j_85: [-3.71  8.33  4.09 -0.01]
j_245: [0.48 3.71 2.29 1.68]
j_322: [-3.48  1.09 -4.31  0.01]
j_229: [-2.51  6.60  3.85 -0.58]
diff j_85: [-3.72  8.33  4.09 -0.01]
0, [-3.71]
diff j_229: [-2.52  6.60  3.85 -0.58]
0, [-2.51]
has: [0.48 3.71 2.29 1.68]
yes

j_893: [-1.23 -3.18 -1.45 -1.97  1.57  0.07 -1.31  1.28 -1.79 -3.26 -1.19 -2.35
  1.27  1.55 -1.76 -2.06 -1.39 -4.18 -0.17  0.88 -3.10  2.87 -0.68  1.27
  1.25 -2.47  3.77 -4.78  1.44 -0.09  2.40  2.82 -1.20 -3.39 -1.10  3.21
 -1.46  1.52  0.80  0.28  3.83  1.18 -1.51 -2.34  2.06 -1.51 -0.84  0.61
 -0.11  0.99 -2.81]
j_211: [-1.02 -2.81  0.43  1.47  1.39 -1.65  1.72  0.48  3.80 -1.02  0.65 -1.34
  2.15  0.01 -1.66  1.13  2.64  1.90 -0.47 -1.69 -1.77 -1.62  1.22  1.35
 -3.21 -3.92  0.72 -1.76  3.20  0.85  3.03  1.73  2.32  0.45 -2.34 -2.71
 -2.01 -0.17 -2.41  1.28  0.09  5.72 -0.13  0.47 -0.57 -1.51 -3.26  1.36
  2.75 -1.11  0.75]
j_34: [ 4.48 -1.63 -3.64 -1.93 -0.59  1.32 -4.23 -2.86 -0.91 -2.24  3.06 -3.71
 -1.36 -0.55 -3.95  3.80 -2.07 -2.58 -1.17  3.98  2.05 -3.41 -0.33 -2.22
 -1.73  0.78 -0.40 -1.94  1.02  3.07  1.73  0.03 -0.51 -0.33  1.10 -1.69
 -1.12  2.03  1.87 -0.67  2.41 -2.12  0.51  0.76  2.30  0.77  1.81 -0.54
 -0.33  0.54  1.02]
j_132: [-1.37  0.75 -0.62  0.57  1.77 -0.04  4.07  3.94 -0.64 -2.44 -2.89 -1.25
  1.07  4.24  0.27 -3.05  0.57  0.48  0.28 -2.94  0.02  2.60 -1.12  1.17
  3.24 -0.15  3.84 -0.36 -0.04  0.68  0.61  1.57 -3.00  0.33 -5.97  1.17
 -1.03  3.25 -2.34  0.40 -1.36  0.72 -2.53  0.93 -2.21 -1.92  1.49  1.96
  1.54  0.01 -2.49]
j_694: [ 0.71  1.96  1.34  0.47 -4.13  1.98 -2.40 -3.10  0.73  3.17  1.27  2.62
 -1.62 -3.69  0.39  2.12  1.43  2.72 -2.47  0.52  0.96 -0.44  0.99 -2.21
 -0.31  2.60 -3.09  2.09 -2.84  0.59 -1.61 -1.81  1.04 -0.05  3.67 -2.53
  3.04 -1.53 -0.58 -1.55 -1.13 -3.87  2.01  0.70  1.15  2.81  0.05 -3.26
 -2.50  0.79  0.64]
j_975: [ 3.05  0.23 -1.02  0.83 -3.27  1.43 -0.44 -0.04  0.17 -1.64 -0.49 -3.47
 -0.57  0.98 -1.99  0.85  1.09 -0.60 -3.10  0.21 -0.26 -1.70  1.31 -3.16
  1.16 -0.88  5.89 -0.51 -3.19  1.98  0.95 -0.98 -5.47 -4.13 -1.76 -2.83
  0.05  1.71 -1.17  0.60  0.57 -3.73 -0.53  0.76  1.04  0.02  1.42 -3.19
 -0.45  0.42 -0.80]
diff j_132: [-1.37  0.75 -0.62  0.57  1.77 -0.04  4.07  3.94 -0.64 -2.44 -2.89 -1.25
  1.07  4.24  0.27 -3.05  0.57  0.48  0.28 -2.94  0.02  2.60 -1.12  1.17
  3.24 -0.15  3.84 -0.36 -0.04  0.68  0.61  1.57 -3.00  0.33 -5.97  1.17
 -1.03  3.25 -2.34  0.40 -1.36  0.72 -2.54  0.93 -2.21 -1.92  1.49  1.96
  1.54  0.01 -2.49]
42, [-2.53]
has: [1.54 1.96]
no
diff j_975: [ 3.04  0.23 -1.02  0.83 -3.27  1.43 -0.44 -0.04  0.17 -1.64 -0.49 -3.47
 -0.57  0.98 -1.99  0.85  1.09 -0.60 -3.10  0.21 -0.26 -1.70  1.31 -3.16
  1.16 -0.88  5.89 -0.51 -3.19  1.98  0.95 -0.98 -5.47 -4.13 -1.76 -2.83
  0.05  1.71 -1.17  0.60  0.57 -3.73 -0.53  0.76  1.04  0.02  1.42 -3.19
 -0.45  0.42 -0.80]
0, [3.05]
diff j_694: [ 0.71  1.96  1.34  0.47 -4.13  1.98 -2.40 -3.10  0.73  3.17  1.27  2.62
 -1.62 -3.69  0.39  2.12  1.43  2.72 -2.47  0.52  0.96 -0.44  0.99 -2.21
 -0.31  2.60 -3.09  2.09 -2.84  0.59 -1.61 -1.81  1.04 -0.05  3.67 -2.53
  3.04 -1.53 -0.58 -1.55 -1.13 -3.87  2.01  0.70  1.15  2.81  0.05 -3.27
 -2.50  0.79  0.64]
47, [-3.26]

j_286: [-1.43 -1.47  0.48  1.43 -0.26]
j_590: [ 0.93  1.32 -0.95 -3.19  1.63]
j_354: [-1.59 -1.58  1.05  4.89 -2.17]
j_208: [-3.36 -4.09  0.73  6.83 -2.72]
j_143: [ 2.72  3.08 -1.22 -4.45  2.41]
j_393: [ 2.72  1.36 -0.54 -2.91  0.44]
j_40: [-3.31 -3.57  1.66  5.94 -3.47]
j_761: [-0.76 -1.09  0.07  1.57 -0.38]
has: [ 2.72  3.08 -1.22 -4.45  2.41]
yes
has: [ 1.42 -0.26]
no
diff j_354: [-1.59 -1.58  1.05  4.89 -2.16]
4, [-2.17]
has: [0.93 1.32]
yes

j_315: [ 0.16 -5.21  0.13  0.56 -4.92  2.19 -0.63 -0.39]
j_254: [-3.64  7.53  0.17  7.05 -2.99  0.00  6.86  3.63]
j_121: [-3.94 -1.10  3.12  1.66 -2.41 -4.74 -1.62 -2.06]
j_291: [-3.64  7.53  0.17  7.05 -2.99 -5.37  6.86  3.63]
j_689: [ 0.60  5.07  1.55  8.26  2.72 -6.57  2.07  4.76]
j_196: [ 0.22  0.73  0.56  0.85 -0.18  0.00 -0.26 -0.31]
j_920: [ 0.60  5.07  1.55  8.26  2.72 -2.70  1.74  2.64]
has: [ 2.19 -0.64 -0.39]
no
has: [0.17 7.06]
no
diff j_121: [-3.94 -1.10  3.13  1.66 -2.41 -4.74 -1.62 -2.06]
2, [3.12]
has: [-2.99  0.01]
no

j_368: [-1.54 -2.43  0.85 -0.24  2.50  3.66 -2.47 -6.55]
j_539: [-1.54 -2.43  0.85 -0.24 -0.27  3.66 -2.47 -6.55]
j_453: [-1.90  3.97  1.64  3.35  3.42 -4.29 -5.44  0.75]
has: [ 0.85 -2.43]
no
diff j_539: [-1.54 -2.42  0.85 -0.24 -0.27  3.66 -2.47 -6.55]
1, [-2.43]
diff j_368: [-1.54 -2.43  0.85 -0.24  2.50  3.66 -2.46 -6.55]
6, [-2.47]
diff j_539: [-1.54 -2.43  0.85 -0.24 -0.27  3.66 -2.47 -6.56]
7, [-6.55]
diff j_453: [-1.90  3.97  1.64  3.35  3.42 -4.28 -5.44  0.75]
5, [-4.29]
diff j_453: [-1.90  3.97  1.64  3.35  3.42 -4.30 -5.44  0.75]
5, [-4.29]
diff j_453: [-1.90  3.97  1.64  3.35  3.42 -4.29 -5.43  0.75]
6, [-5.44]

